One vector is turned by the same rotation once a tick. Each row is the vector after some number of ticks, and that number follows the row.
The counts run from 0 to 192.
-161	128	-47	-245	-237	99	22	-137	207	-45	562	-76	262	372	330	44	-8	-249	-314	-26	129	202	188	302	20	37	-254	5	102	-221	-240	172	-490	-431	-131	-250	-168	-86	-97	93	302
132
-160	-212	-187	-310	6	74	-230	-113	-114	-2	-116	-135	386	408	5	169	14	68	-526	-86	87	-141	27	-98	80	47	-262	80	152	-131	-226	539	94	-264	-25	-277	54	-315	-422	-528	253
90
-31	-70	15	-341	56	65	164	-337	21	-141	205	-6	152	-209	51	-4	529	383	99	284	214	-133	-21	165	466	16	419	108	84	120	100	156	238	75	-73	239	-380	-26	454	-50	-204
184
63	337	-248	29	-448	78	225	257	44	-77	114	-242	286	196	395	-370	-258	97	86	754	288	-261	-8	-135	429	48	-104	-139	128	1	-228	185	-175	-130	-55	179	-351	-190	259	-129	-104
58
2	213	-261	-303	-163	72	221	23	13	-12	418	507	-246	-183	-209	-16	161	-228	359	346	-213	-248	-127	-5	7	-117	494	-201	24	-148	249	-8	-317	-243	-383	-124	-140	209	-95	341	223
141
-84	-31	-36	196	13	200	303	376	50	104	126	101	438	-118	173	-20	-38	34	192	51	161	588	-154	188	6	235	304	-45	49	-33	14	-224	-161	47	287	50	353	-98	448	468	-199
119
15	-164	79	89	-341	-221	120	-421	178	-121	-14	-99	-175	7	299	-60	-243	-271	-188	249	90	-594	580	70	-8	-127	126	64	-131	34	102	349	-29	89	-278	93	-572	-64	-121	-94	-204
60
205	25	214	-76	278	-9	-397	282	53	-227	142	-85	269	72	-88	224	65	109	155	-317	90	367	-243	-254	-105	394	-273	-266	136	74	-326	-396	140	-482	-178	49	229	28	189	-193	-22
36
-37	-84	83	-24	-182	-209	-89	209	104	-365	93	-331	-208	40	271	-418	-419	112	-191	502	-56	-61	301	-234	-64	-151	-330	90	144	354	-27	-281	248	-113	-180	381	-356	83	-387	-56	122
63
43	341	32	-47	-66	157	-79	315	-40	82	-266	-191	-108	622	13	-110	-68	-437	-9	182	227	18	-74	334	213	-255	-389	11	487	-53	-219	360	-214	159	21	-77	130	-118	-309	-135	330
93
-27	-482	6	-279	-282	-78	-101	-275	283	2	286	-162	195	224	175	-49	118	-460	145	-340	137	69	-237	-138	228	-33	100	86	466	-373	218	248	-88	-77	-257	-290	98	-251	216	-509	-139
48
-22	2	63	51	675	-174	348	-124	26	-182	-89	300	30	-347	-164	424	18	-22	362	-303	-325	-38	89	-56	-235	304	202	-88	-87	-114	60	-69	110	78	-279	20	376	186	116	312	-154
34
221	-355	41	-98	58	144	-152	-213	-96	164	-63	350	-577	-486	-346	105	-17	-182	-77	26	-122	-123	125	-18	-391	-265	199	-236	-13	376	252	3	485	172	-228	-5	-321	0	-167	1	72
148
30	43	27	24	-195	-4	162	-160	417	41	-176	-315	335	349	396	177	269	339	-184	-195	328	489	-10	173	187	59	49	-97	241	-105	146	151	-331	-17	395	-79	210	346	428	147	-90
123
64	-86	-269	-181	287	150	295	-170	66	108	-126	312	-522	-459	-243	355	298	55	297	73	-86	-112	-141	79	-256	3	403	-87	244	215	358	-200	295	307	-35	96	-120	262	76	272	-94
149
137	358	-45	238	74	-111	10	103	-92	-25	-416	-220	77	284	131	255	-218	398	-86	-101	114	78	6	-209	54	767	-313	-254	48	-168	-311	282	-16	-130	355	106	305	-242	245	-104	-108
165
32	-136	-91	100	-162	251	-205	418	255	-52	-505	351	369	332	-301	189	182	-54	99	-209	23	49	-300	-332	-190	-70	377	-413	-300	-100	112	171	-284	126	45	-315	70	-25	68	126	-218
80
-271	-435	-76	34	-128	183	-358	183	261	-44	-90	357	283	294	-143	82	177	-353	-19	-420	-139	105	-125	100	-160	-53	320	-180	-189	-221	-43	-227	-202	-353	-76	-444	-62	-209	204	325	-251
79
67	-263	-349	-152	85	-94	132	-293	-33	264	19	-168	-351	-142	97	91	-172	-310	67	52	44	-6	323	310	-384	-257	-164	-3	569	311	186	-224	183	122	-74	-13	-359	225	-262	158	191
21
-80	-450	-93	-112	-418	65	-37	184	249	-462	-82	166	-125	-137	217	-255	3	-50	-7	126	101	154	62	62	-85	-376	320	299	448	232	265	-250	212	251	-127	7	-138	322	-157	-3	-286
190
40	-264	70	-298	-708	69	-372	188	-6	-231	142	117	47	-81	135	-427	39	-199	-154	282	366	-63	-100	-140	259	-175	112	-10	125	38	47	-176	169	-290	-297	-102	-402	-161	252	-153	-321
186
172	-245	-161	174	-184	-170	-177	-2	119	139	-778	134	-91	-166	24	268	-247	37	-201	-179	73	-38	-71	-513	-443	175	0	-302	189	-15	214	21	369	76	-163	-82	-25	124	-55	-251	-381
156
59	297	279	-69	-125	103	194	217	387	-308	-49	164	-219	-120	182	-53	108	129	175	-121	-18	481	-124	3	203	-113	322	-47	-128	-123	310	38	-434	329	68	130	591	474	-3	266	218
0
172	221	-159	-50	382	219	37	50	-297	182	83	-96	172	-263	28	338	-265	147	-223	345	-136	-206	248	198	-312	337	-257	-312	106	403	-401	-101	359	-204	87	186	-428	-172	-77	-41	120
24
-53	-474	243	-77	415	-396	101	-163	-25	32	408	-230	-45	-334	-247	4	160	-49	231	48	-20	38	203	271	175	-63	-39	-10	146	174	374	-251	520	-467	-245	-2	125	-54	231	49	-159
109
29	-158	111	154	-400	-13	-203	240	194	-34	-148	-394	344	322	380	-135	-214	30	-468	-122	459	726	-76	15	41	-30	-230	26	251	-230	-63	-159	-225	-149	198	-241	78	128	79	76	115
124
22	-138	26	-160	397	-61	100	-263	47	-243	268	-514	-213	79	-2	23	-318	24	41	-443	-20	166	278	-10	7	362	-240	229	170	-31	-55	57	144	-66	-46	379	374	-224	-134	-274	360
170
142	38	88	-37	-78	343	183	-97	-53	-94	159	204	94	-136	-134	-75	-72	191	248	-206	63	-44	-152	-129	60	409	339	-14	-178	-53	-51	689	-96	172	59	290	416	-535	334	-219	-88
46
256	-55	311	63	526	-58	184	151	-106	-53	152	-206	-83	-399	-234	-74	69	229	257	369	3	-22	142	110	130	84	-18	-142	-43	538	387	81	581	-157	-75	418	208	-73	192	83	-60
108
34	-280	45	-402	-149	28	147	-254	-60	-258	381	211	153	-254	-88	-55	154	257	119	91	190	-410	11	-449	79	48	624	27	-281	85	222	348	251	-2	-398	195	-264	-44	-46	-289	-36
183
-172	64	54	-445	-97	-333	33	-328	292	-37	348	-251	-505	164	36	109	44	-316	-214	-166	-56	175	140	151	145	-364	-93	212	118	-257	294	18	-302	-136	-294	-225	-188	200	-302	-67	580
136
14	-76	101	51	225	142	-49	130	368	-68	-509	-101	-377	-29	-115	37	-25	246	-59	1	-333	26	245	-24	-37	23	106	-314	-571	347	231	-202	-9	312	304	344	13	-193	230	545	99
73
-297	381	-273	-226	579	-84	447	-202	-196	-67	-28	34	-26	124	-93	237	138	-101	115	271	75	-126	113	277	259	83	-59	378	386	-165	-94	389	-28	333	35	87	22	177	-367	-120	285
96
-48	312	-537	-72	168	55	349	257	-298	21	-144	137	84	-189	-2	203	-213	235	123	600	-4	-82	95	-221	-378	261	-99	-209	202	179	-175	-178	158	-132	17	110	-365	267	-265	77	168
23
-7	-109	12	-27	-97	208	200	-29	170	-137	435	-170	269	131	312	-106	-144	-331	29	-186	124	552	208	233	-225	-184	-69	60	278	125	-87	15	-356	29	85	-32	478	161	-402	61	461
128
92	35	-135	38	153	283	32	-207	-120	235	-363	378	-97	-338	-136	367	118	-7	-39	145	29	-209	-88	219	-146	288	176	-478	-39	88	-80	39	140	-2	127	-231	-274	-146	427	237	-520
153
-151	-469	-30	110	79	-11	240	-111	-120	-63	12	289	53	-480	129	143	-83	180	-164	-377	153	378	215	302	-58	249	375	294	-99	-81	176	-175	237	68	294	-30	248	1	354	456	-396
118
-183	127	74	117	-58	10	256	5	-100	63	-301	62	34	-133	314	75	-458	180	-517	-324	92	180	348	41	-202	216	248	124	-426	-178	130	399	-374	345	399	-4	113	-171	-10	248	319
126
-9	-139	170	142	-388	-30	-636	245	368	-410	-89	-27	-172	319	-20	-29	80	-52	92	55	42	149	184	-80	-102	-37	-96	-211	-250	142	-217	-684	96	-234	-183	-160	-494	219	-22	301	-301
71
-47	18	224	241	59	-305	132	-239	184	26	-165	-113	-191	254	71	265	-469	-789	221	-551	-25	72	151	93	-156	276	-98	238	-21	-441	-197	20	-252	17	-104	-165	34	-155	-33	-37	49
167
303	-317	79	127	-243	-9	-367	256	166	151	-469	-105	62	31	24	207	-134	-425	14	-40	125	116	-129	-65	-312	-83	-188	-433	534	248	29	-201	174	-77	-225	-320	15	166	138	-81	-293
155
